Turns in one plane each, and the order they were made in; the first pair answered:
turn Q:
[  4  -7  10  -9 -10   5 -13  -6  -8 -11   8 -12  -3  15  -1  20  -2  20
   9] => [  7  -5   0 -11   3  24 -22  -7  -7 -18 -11 -10   1  14   3  -1   1   0
   9]
[ 12  -5 -13  12  -8   3   0   0  12   3  -4   4 -11 -15   2  12   5   4
  11] => [ 13  -6 -15  14   1   6   4   1  14   3 -12   4 -13 -17   5   8   7  -1
  10]
[-17 -12  -9   5  -8 -26  25   6  -9   0 -13   9  -9  -5 -12  24  -1   1
  28] => [-20  -6 -23   8  -8 -10  -4   4  -5 -15 -22   9 -12  -1  -5  24   5 -18
  31]
[ -8  -1  -6  12   0 -10  -9   6   0  -5   5   3  -5  -8   1  17   2   3
   3] => [  1   0  -9  14  14   3  -8   5   2  -6  -5   5   1 -13   3   3   6  -8
   2]
turn E:
[ 20   5   9 -31   3   5 -37   9 -30 -22 -10 -13  -2 -22   3   3 -12  15
   3] => [ 23   3  16 -31   5   2 -25  14 -27 -15  -2 -13  -3 -26  -4   3 -13  16
   5]
[ 10  -4  -2  -7  13   1  26  10  -9  15  -9   5   3   4  -1 -36   2 -14
  -8] => [ -5  -6   7  -6 -16 -28  36  10  -2  17  21   2  -4   2 -11   7   1   8
  -3]
[-20  -2 -19  -8 -16  15 -23  -7   8 -21   0   9   1  18   9   6   7 -25
   9] => [  7  -9   6  -9  16  28  10   6   7 -10 -15   3  18   1  -2 -28  12 -25
   2]
[ 17   9 -14  -4   3  -5 -21   5 -19 -12  -4 -17   7 -12  14 -15  13  -3
 -21] => [ 19   3   8  -4  -4 -17   2  11 -15  -5   4 -24   7 -20   3 -11  12  15
 -18]
turn J:
[  7  -6   9 -11 -21 -24 -16   3 -15  -4   4   2 -20  -9 -11  13  -9  23
  -5] => [ 27 -10  22 -12   7  -9  10  14 -11  -2  -7  -1  -9 -22 -17 -18  -2  18
  -4]
[  1  -3   9  -4 -13  -9  21  -8   2  13   9  -2  -6   6  -3   2  -2  10
  -7] => [  4  -2  14  -9 -14 -13  12  -1   0  14  12  -3  -4   5  -5   3  -3  18
  -9]
[-13   0  13  14   6   9  19  -4  17  -4  -7  -2   5 -16 -11   7   7 -21
  13] => [-24   2   2  13 -11  -1   2  -7  13 -11  -1   0   2  -9  -7  30   1 -16
  16]
turn H:
[ -2   4   0   3  10  23   5   1   8  -6 -16  -2  10  -7   0 -14   9 -23
  11] => [  5   2  18   2   5  14  15   4   8  -5  -9 -10  16 -18 -12  -4  14  -9
  11]
[ 20  -6  34 -14  -4   2 -19  -1   8 -12   4 -29  13 -32 -11  15  -2  16
   7] => [ 13  -8  24 -15 -17 -24 -14  -6  -8   2  15  -9   6 -13  -7  24 -16  38
  -1]
[ 35   8  14 -17  13   4  -9  13   3   1 -19  -7  13 -13  16 -19 -12   2
  -7] => [ 35   7  21 -17   7 -10  -5  11   0   4 -12  -7  13 -13   8  -7 -15  15
  -7]
Now pairs of rows:
(2 to 3 turns a pair)
[-17  -5 -18   0   3 -22  25  -4 -17  16  12  21 -10  21   7   1 -10   8
 -10] => [  4  -5  10   4  26  16  37   6   3   4  -9   0   6  -9  -3 -24   6 -14
   0] => Q then H then E
[ 24   2 -22  -3  27  36 -11  -7 -23  10 -29  22  23  14  21 -42  12 -33
 -23] => [ 29 -12  53  -8  -5 -21  46   8 -13  19  17   1  26 -10 -17  12   3  36
 -15] => H then Q
[  2  -7  22   2  14  -8  55  14   1  20   8  -7  -5 -11  -4   1   7  -2
  -8] => [  4  -3   5   7  27  24  30  10   7   9 -15  -5   5 -15   6 -15  14 -33
  -2] => E then Q then E
[-13  -7  21   3  -9 -26  48   0  -6  18  28   3  -8  10 -12  11  -5  17
  -4] => [-19  11  -9  12   3  29 -20  -5  18 -20  -9  -6   0  -6   3   3  15 -41
  15] => E then H then H
[ 40  -6   6 -15   2  23   0  -9  -7  17 -15 -21  11 -10  10 -49  -3   5
 -14] => [ 18  -8  -7 -14 -31 -14   1 -19 -19  28  14  -1  -5  18  18 -14 -19  35
 -24] => Q then H
[ -3  -3 -19   9   9  12 -11  -8   4  -7 -18  -5  -4  10  -4 -11   2 -31
   7] => [ 12 -12  18   6  12  -9  34   2   1   7  -5 -11   2  -3 -23  -6  -1   1
   6] => E then H
[ 17 -13  -9 -13  10  13 -13  -1   4 -10 -35 -12   9   5  14 -36  -1   6
   1] => [  7 -12  20 -15 -22 -14   6   4  15 -12  -8 -25   8 -11  -4   6  -2  39
  11] => H then E
[-13 -16 -25  27  19  -1  33  -7  -5   2  -6   0 -13  17  -5 -24  -1  13
  -3] => [-15 -16  -8  27   7 -10  42  -2   0   0   4  -8 -14   5 -16  -7  -1  17
   5] => H then E
[ -5   7 -25  25 -12   3   0   5  -8  12   2  11  -7  24   2  -3  -3   3
 -14] => [  7   4 -15  26   3  25   2   8   5   2  -9   2  -3   7   1 -18   6 -19
 -11] => Q then H
[ 35  -2  23 -14  12   7  -1   4  -6  -6 -17 -15   7 -13  -3 -31   1   5
  -1] => [  5   7 -22  -7  -9   2 -49  -8  -3 -13 -13   1  -7  10  21  -9  -2 -10
  -1] => E then H then Q
[ 14  -5  58 -10  -6   1  -6  11  23 -23 -11 -36   6 -41 -23   6  -4  23
  13] => [ -4  -5  39 -20 -30 -28 -24   5  10 -16   6 -21  -4 -15 -20  31 -17  47
   6] => Q then H
